[[122 138 140 119]
 [137 141 121 127]
 [127 103 134 120]
 [115 111 128 117]
 [118 131 128 106]]
=>
[[122 138]
 [137 141]
 [127 103]]

[[120 127]
 [120 131]
 [137 112]
 [102 116]
 [151 135]]
=>
[[120 127]
 [120 131]
 [137 112]]

[[130 109 134 131]
 [117 118 114 127]
 [127 137 131 128]
 [136  99 134 128]]
=>
[[130 109]
 [117 118]
 [127 137]]

[[126 130]
 [124 131]
 [142 121]
 [151 114]]
=>
[[126 130]
 [124 131]
 [142 121]]

[[106 146 115]
 [123 128 121]
 [119 115 130]
 [123 118 126]
 [123 124 125]]
=>
[[106 146]
 [123 128]
 [119 115]]

[[118 125 136 120]
 [135 134 122 140]
 [114 121 141 116]
 [101 132 136 118]]
=>
[[118 125]
 [135 134]
 [114 121]]
---
[[124 131 124 138 126 136 127 125 140]
 [123 126 123 123 125 124 130 123 122]
 [141 124 143 122 134 122 122 142 123]
 [116 131 115 138 120 135 122 117 139]
 [142 126 143 122 137 123 132 141 122]
 [112 130 111 135 120 133 128 112 134]
 [108 130 106 133 118 132 132 108 132]
 [116 131 114 133 123 133 131 115 133]
 [115 126 115 120 120 122 131 115 118]
 [121 131 119 137 125 135 129 121 137]]
=>
[[131 124 138 126 136 127 125 140 124]
 [126 123 123 125 124 130 123 122 123]
 [124 143 122 134 122 122 142 123 141]
 [131 115 138 120 135 122 117 139 116]
 [126 143 122 137 123 132 141 122 142]
 [130 111 135 120 133 128 112 134 112]
 [130 106 133 118 132 132 108 132 108]
 [131 114 133 123 133 131 115 133 116]
 [126 115 120 120 122 131 115 118 115]
 [131 119 137 125 135 129 121 137 121]]

[[125 115 150 137 146 117 114]
 [101 129 129 129 136 110 112]
 [128 142 145 102 119 140 124]
 [127 150 121 107 112 142 135]]
=>
[[115 150 137 146 117 114 125]
 [129 129 129 136 110 112 101]
 [142 145 102 119 140 124 128]
 [150 121 107 112 142 135 127]]

[[137 144 149]
 [107 145 131]
 [133 107 144]
 [154 123 129]
 [129 108 148]
 [109 132 111]
 [148 143 120]
 [104 129 139]
 [102 129 124]
 [136 154 131]
 [154 133 128]]
=>
[[144 149 137]
 [145 131 107]
 [107 144 133]
 [123 129 154]
 [108 148 129]
 [132 111 109]
 [143 120 148]
 [129 139 104]
 [129 124 102]
 [154 131 136]
 [133 128 154]]

[[137 114 140]
 [139 113 142]
 [112 140 147]
 [112 141 146]
 [143  99 114]
 [113 133 121]
 [112 139 126]
 [118 130 120]
 [139 112 141]
 [143 101 115]
 [115 131 121]
 [112 140 147]]
=>
[[114 140 137]
 [113 142 139]
 [140 147 112]
 [141 146 112]
 [ 99 114 143]
 [133 121 113]
 [139 126 112]
 [130 120 118]
 [112 141 139]
 [101 115 143]
 [131 121 115]
 [140 147 112]]

[[122 126 122 104 119 118 140 138 129 123 136 142 132 137 137 134]
 [133 113 142 137 116 115 126 135 124 121 127 110 121 121 137 118]
 [117 115 119 122 135 118 129 131 112 129 139 140 136 134 146 134]
 [134 120 129 123 122 132 107 134 130 138 112 129 132 145 136 139]
 [144 119 122 126 121 113 127 121 138 116 142 113 132 122 138 129]
 [121 104 124 111 118 122 125 132 129 116 125 136 142 124 131 128]]
=>
[[126 122 104 119 118 140 138 129 123 136 142 132 137 137 134 122]
 [113 142 137 116 115 126 135 124 121 127 110 121 121 137 118 133]
 [115 119 122 135 118 129 131 112 129 139 140 136 134 146 134 117]
 [120 129 123 122 132 107 134 130 138 112 129 132 145 136 139 134]
 [119 122 126 121 113 127 121 138 116 142 113 132 122 138 129 144]
 [104 124 111 118 122 125 132 129 116 125 136 142 124 131 128 121]]

[[143 105 146 145 124 130 135 125 139]
 [151 111 122 144 127 152 123 136 138]]
=>
[[105 146 145 124 130 135 125 139 143]
 [111 122 144 127 152 123 136 138 151]]

[[125 131 148 131 122 116 135 143]
 [122 130 146 129 123 115 137 142]
 [142 150 128 135 119 136 117 138]
 [118 109 131 116 141 118 133 127]
 [136 136 123 125 127 135 120 132]]
=>
[[131 148 131 122 116 135 143 125]
 [130 146 129 123 115 137 142 122]
 [150 128 135 119 136 117 138 142]
 [109 131 116 141 118 133 127 118]
 [136 123 125 127 135 120 132 136]]
